x =
[[ 60 128 160  80 136 120 110 127  57 141 152  41]
 [125 104 123 129 127 120  98 120 136 135 138 140]
 [115 102 113 130 126 134 119 109 130 123 130 174]
 [106 118 133 114 128 122 113 122 111 131 135 110]
 [141 146 138 117 108 111 131 103 174 107  99 120]
 [123 121 136 118 124 113 104 122 135 132 131 107]
 [168 149 110 145 118 119 146 152 132 117 103 104]
 [130 103 110 140 132 128 108 138 114 138 140 141]
 [128  98  95 148 135 140 122 140 101 134 139 166]
 [189 120  74 176 113 139 156 126 176 101  91 224]]
Rows and columns are counted from 1.
row 1 col 1: 60
row 1 col 12: 41
row 4 col 5: 128
row 2 col 7: 98
row 9 col 3: 95
row 3 col 11: 130
row 4 col 9: 111
row 9 col 10: 134
row 1 col 11: 152
row 10 col 7: 156
row 5 col 9: 174
row 10 col 11: 91
row 8 col 10: 138
row 3 col 6: 134
row 5 col 8: 103
row 9 col 12: 166
row 6 col 10: 132
row 10 col 4: 176
row 10 col 10: 101
row 3 col 2: 102
row 2 col 10: 135
row 2 col 2: 104
row 2 col 5: 127
row 10 col 3: 74
row 3 col 8: 109
row 2 col 11: 138
row 8 col 3: 110
row 8 col 8: 138
row 3 col 1: 115
row 1 col 6: 120
row 8 col 12: 141
row 10 col 2: 120
row 6 col 5: 124
row 9 col 9: 101
row 1 col 8: 127
row 9 col 4: 148

a =
[[ -89 -148  -83 -231   56  344  114  -38  150 -214]
 [ 187  -48  103   42  145 -136   21 -145 -111   50]
 [-481   59  -51 -134  375  747  -83   57  106 -163]
 [ 264  -33  -42   59  -10  -50  175   19  -18  -66]
 [-115 -320 -234 -601 -420  401  493  169  561 -161]
 [ 218  169   -6  121 -185  -66  253  210   73   43]]
Indices start at 1.
row 1 col 1 => -89
row 2 col 5 => 145
row 3 col 9 => 106
row 2 col 8 => -145
row 5 col 10 => -161
row 2 col 7 => 21
row 5 col 4 => -601
row 5 col 5 => -420
row 2 col 2 => -48
row 5 col 8 => 169
row 3 col 3 => -51
row 5 col 2 => -320
row 6 col 4 => 121
row 5 col 1 => -115
row 4 col 3 => -42
row 1 col 2 => -148
row 6 col 7 => 253
row 6 col 8 => 210
row 5 col 7 => 493
row 1 col 8 => -38
row 3 col 4 => -134
row 3 col 5 => 375
row 4 col 2 => -33
row 6 col 3 => -6
row 6 col 5 => -185

m = ((-13.524, -8.864, -18.890, -5.481, -14.985, -2.925, 5.586, -6.240, 0.430, -8.716, 15.972, 19.528, 18.842), (11.877, 9.726, 5.939, -1.965, -15.803, 5.605, 12.029, 8.970, -6.181, -13.924, -7.788, -22.919, -4.255), (-16.694, -23.818, -4.679, -10.105, -8.028, 19.871, 16.672, 16.638, 18.482, -14.191, -19.209, -3.122, 12.153), (8.713, 8.556, 12.452, 20.975, -4.017, 12.571, 8.627, 15.220, 14.762, -15.547, 26.458, -11.861, -5.902), (13.646, 5.578, -9.098, 4.721, -12.021, -13.054, -9.271, -4.316, 16.508, 13.095, -9.189, 6.316, 26.803), (-8.137, 12.349, 4.746, 2.056, -4.976, 5.317, 19.346, 14.344, -11.341, 19.287, -21.274, 3.418, 0.208), (-11.095, -4.708, -9.800, -10.832, -15.088, 6.253, 19.799, 5.417, 16.627, 18.331, 1.336, -6.688, -9.874), (0.576, -3.359, 8.137, 5.308, -1.609, 3.433, 6.041, -4.223, -4.196, 27.898, 7.969, -6.154, 19.460), (1.661, 5.454, -13.197, -6.898, -8.154, -2.699, 9.265, 10.147, -2.992, 9.300, -7.107, 23.047, 13.046))
Indices start at 1.
row 1 col 1: -13.524
row 1 col 13: 18.842
row 2 col 4: -1.965
row 3 col 12: -3.122
row 9 col 4: -6.898
row 4 col 10: -15.547
row 1 col 6: -2.925
row 1 col 7: 5.586
row 6 col 3: 4.746
row 1 col 2: -8.864
row 5 col 6: -13.054
row 7 col 1: -11.095
row 4 col 13: -5.902
row 8 col 6: 3.433
row 6 col 4: 2.056
row 9 col 3: -13.197
row 8 col 9: -4.196
row 2 col 6: 5.605
row 6 col 6: 5.317
row 7 col 5: -15.088
row 3 col 7: 16.672
row 2 col 12: -22.919
row 3 col 4: -10.105
row 5 col 4: 4.721
row 2 col 2: 9.726
row 4 col 7: 8.627
row 9 col 5: -8.154
row 3 col 11: -19.209
row 1 col 12: 19.528
row 3 col 5: -8.028
row 8 col 8: -4.223
row 5 col 5: -12.021

A =
[[-1.40  4.73 -0.97 -0.30  0.18]
 [ 3.18 -1.55  0.68 -2.50 -2.30]
 [-2.73  3.18 -3.51 -0.33  0.91]
 [-3.38  2.14 -2.80  0.69  2.01]
 [ 0.65 -0.74 -0.83 -0.16  0.84]
 [ 0.53  3.94  2.67  0.59 -0.43]
 [ 0.15  3.75  3.18  2.34 -3.32]
 [ 0.49  6.14 -1.12 -0.08 -2.54]
 [-1.73  0.86  1.79 -1.04  0.29]
 [ 0.40  1.85 -0.52  1.40 -2.82]
 [ 0.08  1.55 -2.35 -0.46  1.84]]
Rows and columns are counted from 1.
row 1 col 1 => -1.40
row 9 col 4 => -1.04
row 5 col 1 => 0.65
row 2 col 2 => -1.55
row 8 col 4 => -0.08
row 3 col 1 => -2.73
row 7 col 5 => -3.32
row 3 col 2 => 3.18
row 1 col 3 => -0.97
row 3 col 3 => -3.51
row 10 col 5 => -2.82
row 7 col 3 => 3.18
row 8 col 1 => 0.49
row 5 col 4 => -0.16
row 9 col 5 => 0.29
row 3 col 4 => -0.33
row 6 col 2 => 3.94
row 10 col 3 => -0.52
row 10 col 2 => 1.85
row 5 col 5 => 0.84
row 1 col 2 => 4.73
row 8 col 3 => -1.12
row 4 col 3 => -2.80
row 7 col 2 => 3.75
row 11 col 3 => -2.35
row 9 col 3 => 1.79
row 9 col 2 => 0.86
row 9 col 1 => -1.73
row 3 col 5 => 0.91
row 10 col 4 => 1.40
row 8 col 2 => 6.14
row 2 col 3 => 0.68
row 4 col 1 => -3.38
row 4 col 4 => 0.69

M =
[[54 71 25 67 54 46]
 [58 74 28 46 60 44]
 [24 52 67 55  3 84]
 [16 52 56 23 67 42]
 [51 83 37 29 52 42]
 [68 66 36 27 54 51]
 [28 65 70 37 41 76]
 [80 56 51 42 52 64]
 [60 75 35 80 52 70]
 [71 38 75 44 46 59]]
Rows and columns are counted from 1.
row 1 col 1	54
row 9 col 2	75
row 4 col 2	52
row 7 col 2	65
row 3 col 1	24
row 7 col 3	70
row 2 col 4	46
row 1 col 4	67
row 9 col 4	80
row 9 col 3	35
row 10 col 2	38
row 6 col 2	66
row 5 col 2	83
row 8 col 2	56
row 5 col 4	29
row 2 col 2	74
row 6 col 1	68
row 10 col 6	59
row 1 col 3	25
row 6 col 4	27
row 10 col 3	75
